Each path below is one point turned by a fixed rotation once a step. After each direction that follows a path, write how fast that rotation turns it, in deg/step (0 if it stays still).
Each turn is a multiple of 5 degrees from 10 to 175, or 0.
Each row of a path follows its step; steps can be skipped.
Path 1:
step 0: -.13 -.05 .04 .14 .07 -.04 .10 .04 -.08 -.01 -.15 -.17 .02 .07 .01 -.03
 .12 .16 .05 -.18 .30 -.05 -.23 .25 .12 -.09 .18 .00 .14 .03 .02 -.29
 .12 -.21 .14 .02 -.06 .20 -.03 -.10 .20 -.12 .04 -.06 .00 .20 .02 .18
 -.04 .00 .03 -.10 -.02 .21 .05
step 2: -.04 .15 -.16 .18 .09 .03 .19 .15 -.16 .06 -.24 .09 -.12 -.20 .10 -.08
 .17 .14 .19 -.10 -.08 .08 .03 -.20 .08 -.10 .09 .14 .26 -.11 .16 .05
 -.16 .01 .10 .12 -.04 -.07 -.04 .03 -.03 -.20 .24 .11 .14 .14 -.06 -.10
 -.12 -.09 .07 .07 .02 -.10 .11
step 3: -.03 .23 -.16 -.13 .00 .09 -.20 -.29 .05 .00 -.02 -.02 .01 .07 -.14 -.03
 -.16 .09 .15 -.05 .12 .12 -.14 .17 .07 -.16 .24 .10 .15 .01 .18 -.18
 -.07 -.05 .07 .00 .17 -.02 -.13 -.21 -.12 .03 .21 .16 .02 .20 .07 .01
 -.04 -.07 -.08 .17 -.08 .06 .17
step 4: .06 .08 -.04 .09 -.02 .22 -.01 .14 .11 .14 .02 -.28 .00 -.04 .07 .17 .03
 .16 -.02 -.06 .00 .04 -.09 .17 .43 -.15 -.11 -.06 .16 -.03 -.15 -.09
 .05 .02 -.15 .00 .04 -.22 .01 -.07 -.13 .09 .26 -.07 .09 .01 .23 -.09
 .02 .20 .13 .05 -.05 -.09 .04
step 5: .00 -.13 .00 .02 .16 -.24 .20 -.04 .07 .12 -.21 -.16 -.10 .13 -.01 -.04
 -.13 .30 -.11 .12 .01 -.02 .10 .08 .08 -.06 .16 .12 .06 -.28 -.05 -.13
 .01 -.26 .05 .03 -.08 -.01 -.18 -.06 .07 -.20 .15 -.09 .17 .20 .02 .04
 -.15 .10 .19 -.02 -.08 -.05 -.02
step 6: -.15 -.16 -.11 .04 .12 .02 .01 -.10 .01 .01 .03 -.07 .12 -.19 -.17 -.12
 -.12 .08 -.03 -.09 .02 -.01 -.13 .31 -.05 -.14 -.06 .11 .31 -.22 .15
 -.08 -.04 -.09 .08 -.07 -.04 -.14 .08 -.02 -.18 -.12 -.08 -.06 .19 -.03
 -.07 .11 .38 -.12 .12 .18 .00 -.03 .08
step 7: .01 .15 .13 -.08 .15 .27 .15 .16 -.17 -.23 -.11 -.06 .09 -.34 .04 .07
 .05 .16 .03 .03 -.07 .27 .06 .03 .10 .03 .18 .10 .13 .05 -.05 -.20 -.05
 -.03 -.07 .03 -.16 -.15 -.05 .04 -.08 -.10 .18 .03 .15 .18 -.09 -.07
 .12 .07 .04 .11 .17 .09 -.05
step 8: .15 .00 -.11 .01 .14 .02 -.02 -.16 .07 .08 -.17 .00 -.01 .04 .17 -.17
 .00 .00 .11 .04 .01 .05 -.01 .07 .01 -.18 -.07 .04 -.09 .13 .04 -.34
 -.20 -.34 -.04 -.05 .12 -.03 .17 -.01 -.14 -.19 .27 .07 .07 .31 -.01
 .11 .02 .10 -.14 .05 -.12 .17 .06
step 9: .00 -.01 .06 .04 .03 .16 -.06 -.07 .09 .10 -.16 -.12 -.08 -.09 .24 .14
 .11 -.01 -.01 .06 .40 -.09 -.03 .23 .20 -.20 -.11 -.09 .24 -.12 .01
 -.16 -.17 -.05 -.05 .01 -.23 -.13 .05 -.04 .02 .03 .07 .01 -.15 .03 .11
 .04 .03 -.26 .12 .14 -.02 -.06 .06
step 10: .13 -.12 .02 .05 .00 .11 .06 -.13 .08 .08 -.13 -.06 -.07 -.09 -.20 .07
 -.03 .02 .19 .19 -.08 .13 .05 .09 .02 -.19 .03 .20 .05 -.16 .02 -.07
 .11 -.04 -.34 .13 -.18 -.09 -.15 -.07 .07 -.28 .21 .08 -.03 .05 -.21
 -.03 -.15 .06 .21 -.01 .05 -.22 .04
step 11: .01 -.06 -.04 .21 -.26 -.10 -.10 -.13 -.06 .14 .00 -.12 -.11 -.08 .11
 .09 -.09 .09 -.01 .04 -.11 .13 -.03 .17 .06 .07 .04 .14 .18 .02 .26 .04
 .00 -.07 .09 .03 .17 -.19 .05 -.01 -.22 -.39 .10 .06 .22 .17 .02 .10
 .12 -.21 -.03 .13 .02 -.08 -.02
Speeds:
-.03 -.04 -.05 -.05 -.02 .05 -.01 .05 -.04 .01 .04 .00 -.04 -.03 .01
 -.03 .00 -.05 .01 -.01 .03 .01 .02 .03 .03 -.06 .00 .00 -.04 -.02 -.02
 -.06 .02 .05 .01 -.03 .00 -.02 -.08 .04 -.01 -.08 -.03 -.04 .04 .06 .02
 -.01 -.03 -.02 -.01 .01 -.05 -.02 .05 : 0
.00 .03 -.06 -.01 .05 -.06 .02 -.01 .01 .00 -.01 -.05 .06 .01 .00 .00
 .00 -.06 .01 -.03 .02 .00 .05 .02 -.06 .06 .04 .02 -.02 .05 .00 -.04
 .02 -.02 -.04 .07 .02 .02 -.07 -.03 .09 -.02 .03 .01 -.01 .02 -.04 -.01
 .01 .03 .03 .01 -.03 -.01 .04 : 145
.00 -.02 .01 .00 -.03 .01 -.01 .03 .00 -.03 .04 -.05 -.06 .03 -.04 -.04
 .02 .04 -.01 -.03 .02 -.03 .01 -.01 -.04 .01 .00 .09 .00 .05 .06 -.02
 -.05 -.07 -.01 .02 -.05 .02 .03 -.07 -.01 -.03 -.06 .00 .00 .00 .03
 -.01 -.05 .05 -.07 .03 -.02 -.05 -.01 : 135
.07 .03 .00 .00 .05 .01 .09 -.04 -.05 .00 .03 -.02 -.07 .00 .04 .03 .04
 .04 .04 .03 -.08 -.02 -.02 -.03 -.02 .02 .03 -.01 -.02 .01 -.02 -.02
 .02 -.02 -.07 -.01 .04 -.01 .02 .06 .01 -.03 .00 -.03 .05 -.03 -.01
 -.06 -.03 .01 .01 .00 -.04 -.05 -.02 : 125
.03 .04 -.02 -.03 .04 -.01 .04 .03 .00 .01 .02 .03 .02 -.01 .02 .02 -.03
 -.09 .01 .03 -.02 -.02 -.06 .01 .00 .04 .05 .03 .01 -.01 .07 -.03 -.06
 .07 .02 -.01 .01 -.02 .00 -.06 -.07 -.02 .01 .01 .02 .01 .02 -.04 .00
 .03 -.06 -.03 .07 .04 -.04 : 80
Path 2:
step 0: .02 .15 .00 -.14 -.18 -.18 -.23 .06 -.01 -.08 -.29 .16 .06 .20 -.03 -.09
 .02 -.05 -.20 -.08 -.13 .05 .09 -.10 -.08 -.06 .07 -.02 -.14 .09 -.19
 -.05 -.01 .11 -.04 .05 .11 .03 -.01 .03 -.08 -.09 -.25 .24 -.11 -.21
 .10 .03 -.05 -.15 .03 .24 .28 .11 .03
step 1: -.28 .00 -.08 -.05 .23 -.21 .18 -.03 .00 .05 .03 -.02 .22 .06 .05 .05
 -.19 .17 -.15 -.04 -.07 .08 -.19 -.08 -.10 .07 -.04 -.17 .19 .02 -.10
 .18 -.13 .12 .07 -.03 .12 .19 -.16 .12 -.07 -.10 -.14 .19 -.24 -.05 .09
 .10 -.19 .06 -.07 .05 -.10 .14 -.11
step 2: -.09 -.09 -.26 -.13 .14 -.11 .11 .02 .03 -.01 .28 -.13 -.04 -.08 -.01
 -.05 .25 .12 -.07 .24 -.02 .21 .17 -.07 -.20 .06 -.16 -.23 -.12 .04
 -.12 .23 .04 -.01 -.08 -.07 .14 -.09 -.17 .12 .17 -.09 -.06 .04 .21 .05
 .00 -.12 .02 -.19 .03 .08 .05 -.05 .00
step 3: .11 .12 -.25 .28 .14 .08 .07 .05 -.04 .07 -.08 .10 -.08 -.06 -.30 .01
 .28 .09 .04 .02 .13 .16 -.03 -.08 .01 -.06 .00 -.01 -.03 -.01 -.22 .02
 .28 .03 -.32 .04 -.08 .17 .15 -.08 -.09 -.22 -.22 .02 -.01 -.12 -.04
 -.01 -.03 -.11 -.04 .03 -.10 .03 .05
step 4: .09 -.06 -.08 -.01 .12 -.07 .09 .16 .08 .05 -.03 .23 .03 .19 .00 -.02
 .05 .09 .01 .11 .34 -.06 -.09 -.09 -.05 .00 -.11 .05 .02 .16 -.03 .11
 -.23 -.16 -.14 .18 -.17 .07 -.04 -.20 -.16 .20 .01 .01 .01 -.03 .01 .16
 -.17 -.17 -.23 -.10 -.14 -.20 -.18
step 5: .07 .05 -.19 -.07 .01 .08 .10 .03 .08 -.10 -.08 .15 .26 .14 .15 -.14 .00
 .05 -.14 -.20 .18 .10 .08 .16 -.05 .00 .10 .01 -.07 .23 -.09 -.15 .08
 -.05 -.06 .08 -.17 -.29 -.19 .09 .09 .03 -.18 .16 .17 .20 .06 .17 .09
 -.07 .13 -.07 .18 -.16 -.06
step 6: -.26 -.10 -.12 .22 -.04 -.10 .09 -.02 -.02 -.02 -.07 -.04 -.02 .03 .13
 -.03 .00 .08 -.20 .04 .05 .05 -.40 .05 -.07 -.02 .24 -.07 .05 .00 -.05
 -.14 .19 .03 -.07 -.02 -.07 .05 -.03 .25 -.09 .04 -.22 -.15 -.05 .18
 -.19 .03 .19 .16 -.20 -.23 .00 -.01 -.05
step 8: .00 .11 .02 .15 -.11 .19 -.06 -.13 .02 .06 -.10 .09 -.03 -.10 .06 .05
 .18 -.04 .21 .15 .20 -.13 -.07 .45 .12 .18 -.11 .05 .10 .17 .07 -.13
 .23 .08 -.18 .15 .09 .06 .09 .07 -.16 .01 -.01 .06 .06 .00 .09 .00 .09
 -.09 .18 .18 .10 -.01 .06
step 9: -.12 .13 .17 .25 -.09 -.19 .10 -.07 .18 -.19 -.09 .14 .00 .25 .05 .24
 .11 -.09 -.03 -.09 -.02 -.29 -.20 .09 -.01 .18 -.08 .05 .02 .01 .22
 -.05 -.22 -.19 -.05 .01 -.11 -.04 .03 .06 -.10 .05 -.01 -.24 -.08 .11
 -.02 -.04 -.08 -.19 .04 .09 -.12 .02 .06
step 10: .20 -.07 .08 -.12 -.05 -.08 .33 -.19 -.03 -.15 -.03 -.03 .20 -.04 -.01
 .11 -.02 -.18 .06 .00 -.28 -.12 -.13 -.05 -.03 -.03 -.04 -.03 -.12 -.07
 .05 -.15 -.16 .07 .05 .23 -.16 -.16 -.07 .12 .07 .09 -.11 .10 .08 .08
 .04 -.17 .03 .09 .22 .15 .17 -.21 -.14
step 11: -.04 -.15 -.07 .14 -.21 -.24 .00 -.10 -.07 -.01 -.04 -.12 .02 .06 -.18
 -.19 -.08 .04 .00 .15 -.10 -.23 -.16 .10 .01 -.14 .18 .00 .18 .07 -.16
 .05 .13 .22 .03 -.01 -.10 -.02 -.01 .21 .00 -.01 .10 -.08 -.09 -.23 .15
 -.34 .10 .02 .12 .03 .20 .11 .04
Speeds:
-.03 -.06 -.01 .02 .00 -.06 -.01 .02 -.06 -.03 -.06 -.02 .00 .01 .01 .05
 -.05 .00 .03 -.05 .03 .00 -.02 -.03 .01 .04 .02 -.03 .03 .02 .02 .07
 .01 -.03 -.04 -.06 -.02 .08 .00 .01 -.07 .01 .06 -.05 .04 .03 .05 -.01
 .01 .00 .01 -.01 -.04 .02 -.04 : 140
.00 .00 .09 .00 .06 .00 .02 .03 .03 -.04 -.06 -.06 .05 .05 .00 -.04 .01
 -.08 -.01 .04 .03 -.01 -.04 -.03 .00 .05 .02 -.03 -.03 -.02 -.06 -.02
 .01 .01 .02 -.02 .01 -.01 -.01 -.02 .01 .04 .00 .01 -.03 .02 .05 .08
 .02 -.03 .05 .00 -.02 .01 .02 : 80
-.01 .03 -.08 .00 -.02 .05 -.04 .05 .01 -.01 -.03 -.01 -.01 -.02 .03 .02
 .05 .02 .01 -.04 .00 .01 .00 .00 -.01 .01 .00 .00 .04 .02 -.03 -.08
 -.01 .05 .01 .01 .04 -.02 .00 -.06 .00 .04 .03 -.05 -.01 .04 .01 .03
 .05 .01 -.01 -.12 -.03 -.04 -.06 : 35
-.01 -.01 -.01 -.02 -.02 .06 -.04 -.03 .03 -.01 -.01 -.01 .00 .09 -.01
 .01 -.02 .02 -.04 -.07 -.04 .00 -.03 .03 .00 .01 -.06 .01 -.02 .07 -.02
 .02 -.07 -.04 -.02 .01 .00 .01 .04 .04 .04 .02 -.01 .08 -.02 .09 .04
 -.01 .01 .03 -.02 .02 -.05 .03 .00 : 85
.07 -.01 .03 -.03 -.04 -.02 -.01 .01 -.01 -.02 .03 -.02 .01 .05 .04 .03
 .05 .04 -.04 .02 -.03 .04 .07 .07 -.01 -.04 .01 .02 .05 .01 -.01 .02
 .09 .03 -.04 .00 -.01 .02 .03 .01 .00 .05 -.01 .02 .03 .00 .03 .00 .07
 -.03 .08 -.01 .02 .02 .03 : 130
-.01 .01 .00 -.01 -.03 .10 .05 .03 .01 -.05 -.03 -.01 .03 .07 -.03 .00
 -.04 .00 .01 .00 .01 -.03 .03 -.06 -.03 -.07 .02 .01 .02 -.02 .02 -.02
 -.01 -.02 -.05 .04 -.08 -.02 -.02 -.02 -.01 .05 -.02 -.05 .02 -.02 .05
 -.03 -.04 .02 -.02 .00 .07 .02 -.01 : 65
